In the rows, zero is written as 128.
Named moves, each a turn or a mirror, and the order they were made in; the first pair answered
Zumus (before |-> after):
[123 120 142 134 113 158 134 132 125 138 147 121  79 147 113 117 157 140
  98 131] |-> [123 123 140 146 118 167 130 125 122 135 141 106  88 139 120 115 153 142
  95 124]
[136 108 129 168 101 143 119 135  92 124 179 139  77 138 106 121 184 114
  79 100] |-> [140 127 137 187 108 166 122 116  88 112 166 118  91 122 111 125 170 118
  72  97]
[123 133 112 115 134 120 132 173 146 125 102 127 171 111 141 144  83 127
 158 126] |-> [117 123 109 111 129 116 129 173 150 124 107 127 167 113 143 143  86 123
 163 125]
foneb (before |-> after):
[120 124  85 148 157  96 129 115 111 112 112 120 168  99 150 127  85 120
 173 146] |-> [111 119  86 151 151  92 127 113 109 120 109 122 167 101 158 134  93 121
 171 144]
[166 141 111  87 149 111 146 135 141 138 116 130 141 109 148 149 107 103
 101 149] |-> [158 132 108  97 132  99 143 130 140 146 120 153 139 120 150 166 108 106
 106 160]
[138 151 109 112 156 124 131 128 147 115 111  88 132 119 138  95 108 134
 123 117] |-> [110 123 112 145 104  91 120 123 129 137 123 150 121 154 159 150 126 144
 135 144]
[165 132 103  74 149 104 138 168 150 113  78 122 144 137 114 122  97 119
 141 119] |-> [142 104 104  96 110  83 132 162 132 132  90 172 138 162 135 162 108 128
 150 141]
Kaga (before |-> after):
[145 175 105  93 136 171 144 132 137 100 108  77 161 113 133 138  93 146
 118 111] |-> [120 168 124  82 141 192 155 107 140 108 132  82 144 115 149 119 152 137
 110 108]
[134 127 109 165 108 118 139 126 129 123 123 131 141 119  91 151 109 122
 125 144] |-> [126 122 126 159 112 129 153 103 129 128 147 138 128 123  95 131 158 120
 116 140]
[129 172 118 131 117  95 114 179 111 119 151  82 105 140  96 132 118 124
 127  87] |-> [109 166 131 119 124 110 129 157 115 123 174  90  93 139 105 120 160 117
 120  86]
dukip (before |-> after):
[137 107 174 102 164 164 130 138 131 118 169 121  82 156 140 118 182  63
 152 132] |-> [145 117 173 108 178 176 129 142 135 113 162  92  88 142 125 105 169  65
 143 120]
[126 160 140 101 159 183 144  97 147 129 116  95 142 113 154  90 146 129
 126 128] |-> [126 168 139 127 152 187 141  96 144 128 114  92 145 110 149  97 135 134
 119 128]
[132 125 130 110 141 107 154 120 157 145 123 160 130 136 155 148 145 108
 167 127] |-> [146 127 123  94 158 113 156 128 164 141 125 139 134 128 149 132 137 107
 165 122]

Each pair is 2 to 3 moves apart.
[113 111 116 133 127 100 111 135 117 130 138 158 117 137 119 131 128 139
 157 141] |-> [111 118 113 155 115 105 109 127 113 128 139 151 119 133 118 142 119 146
 147 145] -> foneb dukip foneb
[159 120 112  95 168 123 158 179 144 103 128 116 143 150 137  97 107 131
 169 153] |-> [136 101 109 146 121  99 145 173 117 119 132 157 134 171 152 156 107 153
 167 176] -> dukip foneb
[162 134 126  76 169 141 133 137 150 116  90  88 155 113 130 106  98 131
 129 107] |-> [149 107 145  49 165 139 143 134 147 125 124 111 125 126 131  85 159 115
 130 108] -> Kaga Zumus
[110  87 127 193  77 158  95 143  77 132 156 136  63 141 101 162 173 147
 109 123] |-> [140  87 122 123 127 161  98 182 101 108 159  93  58 128  68  96 177 122
 107  98] -> foneb Zumus
[128 163 121 175 124 148 150 111 127 140 107 147 138 160 141 145  87 136
 126 130] |-> [116 145 124 160 117 131 150 114 125 149 120 180 122 175 143 149 105 128
 143 143] -> dukip Zumus
[139 116 115  98 135 104 122 161 127 129 116 146 125 135 118 136 108 113
 151 137] |-> [114 121 138  97 137 137 143 114 132 135 143 140 114 129 135 112 169 106
 137 132] -> Zumus Kaga Zumus
[119 162 133 136 130 157 150  91 123 130 122 123 153 113 151 123 122 142
 135 117] |-> [139 157 112 136 124 139 129 118 125 127 107 124 156 115 139 139  84 146
 148 121] -> Zumus Kaga Zumus
[152 126 101 162 110 114 112 154  86 116 111  93 143 123  69 154  67 136
 125 103] |-> [142 105 100 156  95  95 102 170  80 126 120 119 129 138  69 170  80 136
 132 111] -> foneb Zumus
[ 80  98 186 136 123 156 126 111 118 161 157 180  96 154 166 133 178 123
 150 142] |-> [125 144 193 128 175 202 134 114 134 131 140  82 122 103 136  74 138 113
 118  98] -> foneb dukip
[ 78  89 116 120 142 134 113 147 108 167 157 143 118 129 123 176 205 132
 114 168] |-> [ 70 100 116 134 136 150 120 118 111 174 147 141 130 119 140 185 205 133
 117 171] -> Zumus dukip Zumus
[143 149 115 109 151 112 122 163 133 110 110  95 125 117 107 114  89 130
 122 116] |-> [ 95 144 142 152 125 143 137  82 119 132 144 131 114 129 146 130 171 134
 110 126] -> foneb Zumus Kaga
[214 157 129  68 173  91 118 178 140 104 128 125 120 143  93 113 119 147
 126 141] |-> [164 121 144 127 110  80 113 138 108 127 172 187  93 175 128 167 186 160
 119 164] -> Kaga dukip foneb
